In each game, the first row plays the second. By how much does the first row win? 15 means about a draw, 30 a big win and 0 a big loss. Wins can go round in a circle. Each row has two weighted sums of its numbers, A and B, taken from their middle values. A row wins by its A times the other's B, less its B times the other's A.
[-1.50  0.76 -0.71 -1.80  0.63  1.12 -0.52  0.99  0.47 -0.68]
[-0.92 -0.33  1.00 -0.30  0.20 -0.29 -0.88 -0.31 -1.33 -1.44] >> 9
[-0.71  1.70  1.26 -1.11  0.24 -0.33 -0.78  0.27  1.37 -1.37]
[-0.36 -1.51  0.69 -1.48  0.80 -0.21 -0.47 -0.04  1.00 -0.48] >> 17
[-0.89  0.51  1.48  0.97 -1.09 -0.35  1.10  0.50 -0.20 -1.74]
[ 0.67  0.04  1.59  0.52 -0.87 -0.51 -0.20  0.42 -0.59  1.07] >> 17
[ 1.32  1.41  0.01 -1.02  1.59 -0.17  1.02  1.16  2.12  1.12]
[ 0.22 -0.83 -0.19  0.07 -0.84 -0.67  0.39 -1.00 -0.08  0.01] >> 21
[-0.94 -0.07 -1.70  1.36 -1.66  0.24  3.04 -1.92 -1.13  0.37]
[-0.36  0.96  0.05  0.14  1.04  0.42 -0.12  0.16  0.99 -0.27] >> 17
[ 1.48  0.05  0.44 -1.13 -0.77 -0.09 -1.17 -1.28 -0.18  1.26]
[-0.89 -0.55  1.29  0.67 -1.71  0.31  3.35  1.03 -1.16 -1.89] >> 6
[ 0.41  1.32 -0.17 -1.39 -0.96 -0.65  0.30 -0.92  0.68  0.29]
[-0.58 -0.58 -1.21  0.52  1.62  2.79  1.30  2.57 -1.94  0.40] >> 25
[-1.11 -0.69  0.89 -1.25 -0.54 -0.32 -0.11 -0.54 -0.39 -1.60]
[ 1.28 -1.33 -0.70 -1.19  1.27 -0.60  0.32  1.57  0.52  0.23] >> 12
[ 1.22 -1.14  0.98  0.41 -0.79 -0.32 -0.87 -0.63  0.02  1.54]
[-1.00 -1.62 -0.47 -1.69  0.96  0.95 -0.15  0.90  1.03 -0.09] >> 16
[-1.20 -1.75 -1.47 -1.25 -0.92 -0.10  0.87 -1.74  0.51  1.00]
[ 0.07  0.16 -0.62 -1.54 -0.67 -0.76  0.18 -0.07 -0.15  0.09] >> 13
[-0.04  1.27  0.68 -1.39  0.02 -0.74 -0.81 -1.04  1.01  0.04]
[-1.56 -1.67 -1.01  0.21 -1.41  0.62  2.05  0.70  0.74  0.44] >> 17
[ 1.42  1.33 -1.52  1.65 -1.54 -0.45 -1.27 -1.35  1.14  1.13]
[ 0.32  0.34 -1.02 -0.58  0.97 -0.49 -0.37  1.27 -0.57  0.12] >> 15
[-0.96  0.52  1.18  1.10 -0.74 -0.45  0.05 -0.25  0.07 -1.53]
[-0.96 -0.88 -1.47 -1.70 -0.82 -0.35  0.48 -1.50 -0.12  0.81] >> 16
[-1.16  1.26  1.25 -1.45  1.45  3.05  0.70  1.82  2.01 -2.05]
[ 0.06 -1.53 -1.59 -1.53  0.29 -0.63 -0.80 -1.87  0.88  0.15] >> 13
[-0.87 -1.24 -1.32  0.31 -0.90 -0.37  0.95 -0.49  0.19  0.69]
[-0.30  1.44 -0.38  1.37 -1.14 -0.77  1.28 -0.44  0.95 -0.37] >> 14
[-0.32  1.08 -0.08 -1.13 -1.11 -0.67  1.07 -0.86  0.58 -0.32]
[ 1.15 -0.72  0.58 -0.41 -0.29 -0.19 -0.81 -1.11 -0.71  1.10] >> 13
[-1.43  0.11  0.23  0.74  1.45  3.73  0.71  0.55 -1.79 -1.16]
[ 0.32 -0.48  0.65  1.32  1.35  0.08  0.32  0.60 -1.90  0.26] >> 27
[ 1.19 -0.89  0.50  0.54 -1.34 -0.51 -0.89 -0.88 -0.52  1.16]
[ 0.67  1.40 -0.04 -0.31  1.20 -0.41  0.14  0.39  1.99  0.58] >> 12
[-1.43 -1.02  1.08  0.73 -0.77  0.02  0.09 -0.31  0.01 -2.26]
[-0.31 -1.51  0.33 -1.71  1.09  0.21 -0.02  0.04  1.16 -0.26] >> 11
[-0.25 -1.23  0.30  1.67 -1.68 -0.25  2.13 -0.64  0.45 -0.32]
[ 0.67  0.59 -1.39  0.29 -1.40 -0.67  0.07 -0.43  0.05  0.29] >> 22
[ 0.88  1.18 -0.98  1.46 -0.04 -0.60 -0.83  0.29  0.95  0.71]
[-0.89 -1.23  1.29 -0.36  0.60  0.00 -0.67  0.75  0.02 -1.36] >> 16
[-1.18 -0.59 -0.05  0.14 -1.47  0.11  2.56 -0.66 -0.95 -0.62]
[ 0.10 -1.57  1.00 -1.37  0.11 -0.79 -0.82 -0.33  0.71  0.14] >> 14
[-0.44  0.60  1.36 -1.29  0.38 -0.34 -0.78  0.52 -0.14 -0.95]
[ 0.61  1.38 -0.75 -0.49  0.98 -0.54 -0.25  1.35  1.89  0.49] >> 19
[ 0.48  0.31  0.67 -1.32  0.94 -0.58 -0.38 -0.12 -0.92  0.42]
[ 0.36  1.27  0.84 -0.28 -1.48 -0.66  0.80 -0.42  1.02  0.22] >> 14
[-0.78 -1.02  1.73  1.28 -0.16 -0.39 -0.55  0.05 -0.33 -1.99]
[-1.10 -0.88  0.34  0.19  0.60  0.32 -0.66 -0.74 -0.78 -1.02] >> 14
[-0.40 -0.42  0.17 -1.09  0.63 -0.42 -0.61 -0.76 -1.57 -0.33]
[-0.01  1.18 -0.54 -0.13 -1.33 -0.73  1.02  0.41  0.93 -0.01] >> 14
[ 0.77  1.35 -0.39 -0.57 -0.16 -0.50 -0.72 -0.56  0.98  0.55]
[ 0.26 -0.51 -0.40  0.98 -0.28 -0.67 -0.57 -0.48 -0.72  0.08] >> 14
[-0.43  0.53 -0.96 -0.05  1.06  0.49 -0.04  1.73 -0.22 -0.08]
[-1.34  0.36  1.43 -1.56 -0.79 -0.10  0.41  0.34 -0.03 -2.44] >> 11
[ 0.47  1.15  1.36 -1.26 -1.02 -0.70  0.11  0.31  0.61  0.57]
[-0.40 -1.77  0.09  1.66 -0.63 -0.73 -0.08 -1.24  0.42 -0.11] >> 11
[-1.43  1.16  1.49 -0.70  1.36  2.92  0.37  1.99  1.88 -2.72]
[ 1.27  0.67 -0.74  0.99 -0.25 -0.27 -0.90  0.19  0.00  0.41] >> 16
[-0.86 -0.94  1.17 -0.03 -0.11 -0.40 -0.75 -0.45 -0.26 -1.41]
[-1.65  1.52 -1.66  1.63  1.20  3.00  0.22 -1.00  1.86 -1.98] >> 11
[ 1.31 -0.02  1.29 -0.14  0.14 -0.41 -0.87  0.09 -1.25  1.89]
[-1.45 -0.43 -0.89 -0.54 -1.26  0.32  1.51  0.51 -0.86  0.33] >> 16
[ 0.25  1.67  0.11 -1.00 -1.21 -0.75  0.79 -0.96  0.92  0.09]
[ 0.50  1.55  0.36  0.78 -1.24 -0.67  0.49 -1.12  0.90  0.21] >> 15
[-1.77  0.45 -1.65  1.38 -1.54  0.89  2.29 -1.97 -0.34 -0.35]
[-0.40  0.19  0.20  1.32 -0.12 -0.73 -0.59 -1.27 -0.57 -0.21] >> 16
[-0.71 -1.00 -1.80  0.05 -0.13 -0.48 -0.77 -2.71 -0.41  0.82]
[ 0.09  1.20  0.03 -0.71 -0.90 -0.67  0.56 -1.23  0.55 -0.03] >> 15
[ 0.55 -0.12 -1.08 -0.14  1.02 -0.64 -0.21  1.34 -1.79  0.03]
[ 1.22  0.77  0.91  0.63  1.51 -0.32  0.87  1.21  0.46  1.29] >> 12
[ 1.36  0.77  1.61 -0.42 -1.01 -0.18 -0.93  0.29  0.09  2.15]
[ 0.98 -1.21  1.07  0.35  1.21 -0.58  0.12  1.03 -0.04  1.12] >> 15
[-0.78  1.41  0.69  1.10 -1.56  0.03  2.91 -0.45  1.33 -1.10]
[-0.09  0.48 -1.20  1.15  1.51  1.47  1.03  2.09 -0.83  0.08] >> 10
[ 0.39  0.85 -1.12  0.58  0.63 -0.62 -0.65  0.75  0.64  0.21]
[ 0.42  0.26 -1.33 -1.70 -0.82 -0.57  0.03 -0.43 -0.38  0.09] >> 14
[ 0.15  1.41  0.20  0.27  0.81 -0.45 -0.56 -0.54  1.80 -0.05]
[ 1.73 -1.41  1.12  1.64 -1.07  0.00 -1.56 -0.12  0.28  2.40] >> 21
[ 0.06  0.78 -1.73 -0.80  1.22  0.15  0.17 -1.17  0.83  0.03]
[-0.03  0.91  1.63 -1.43  0.51 -0.51 -0.86  0.59  0.81 -0.58] >> 14
[-0.04 -1.41  0.46  0.13  1.04 -0.01 -0.14  0.01  0.70 -0.02]
[ 1.31  0.51 -1.13  1.24 -0.85 -0.30 -0.95 -0.10 -0.05  0.45] >> 20
[-1.67 -0.35 -1.55  1.33  0.64  1.07 -0.66 -1.44 -1.57  0.98]
[ 0.01 -0.61  0.58 -1.05 -0.19 -0.60 -0.60 -1.05 -0.83 -0.16] >> 8
[ 1.59 -1.68  1.10  1.06 -1.24 -0.20 -1.43  0.06  0.81  2.08]
[ 1.19  0.69 -0.27  1.19  0.10 -0.50 -0.86 -0.64  0.15  0.43] >> 13
[-1.34 -0.10 -0.81 -0.49  0.36  0.39 -0.85  0.72 -1.26  0.27]
[-1.49  0.12 -1.50 -0.32 -1.18  0.29  1.56 -1.40 -0.70  0.12] >> 13
[ 1.67  0.68 -0.86 -0.17  0.30 -0.08 -0.89  0.51  0.27  0.71]
[-0.56  0.73  0.71 -0.33  1.65  3.04  1.37  1.49  0.34 -0.73] >> 19
[ 0.46  1.37  0.44 -0.57 -1.51 -0.77  0.64 -0.82  1.21  0.37]
[ 1.70 -0.04  1.17  0.98  1.38 -0.50  0.94  1.72 -1.91  2.13] >> 15
[ 1.73 -0.15 -0.50 -0.63  1.56 -0.54  1.02  1.76 -2.04  0.38]
[ 0.68 -1.25 -1.07  1.07  0.61 -0.78 -0.74  0.68  0.07  0.00] >> 16
[ 0.24  0.50  0.96 -0.26 -0.82 -0.67  0.13 -0.66 -0.03  0.20]
[-0.73 -1.33  1.40 -1.61 -0.66 -0.51 -0.02  0.29  0.25 -1.41] >> 14
[-1.21  1.15 -0.94 -0.96 -0.76 -0.12  0.57  0.26  0.39 -0.93]
[ 0.67  1.57 -1.62 -0.23  1.03 -0.51 -0.05 -1.18  1.93  0.64] >> 22
[-1.16 -0.24  0.22  1.45  0.46  0.23 -0.75 -0.97 -1.54 -0.83]
[ 0.15 -1.04 -0.71  1.32  1.69  1.82  1.67  2.59 -0.12  0.16] >> 16
[ 1.58 -1.34 -1.54  0.72  1.56 -0.51  1.00  0.10  0.56 -0.83]
[-1.22  1.49 -1.23  1.63  0.27  0.11 -0.79  0.11  1.46 -1.26] >> 2
[ 0.84 -0.58 -0.56 -0.20 -0.15 -0.41 -0.67 -0.12 -0.96  0.20]
[ 0.80  1.27 -0.38  0.28  0.79 -0.56 -0.59  0.07  1.42  0.71] >> 14
[-0.44  1.57 -1.11  0.66  0.13 -0.58 -0.85  0.49  1.36 -0.66]
[ 1.16  1.26 -0.33  0.40 -1.06 -0.41 -1.01 -0.45  0.72  0.99] >> 14
[ 1.52 -1.74  0.56 -1.55 -0.18 -0.06 -1.04 -1.27  0.87  1.30]
[ 0.73  0.56  0.18  1.57 -1.47 -0.72 -0.03 -0.85  0.13  0.59] >> 12
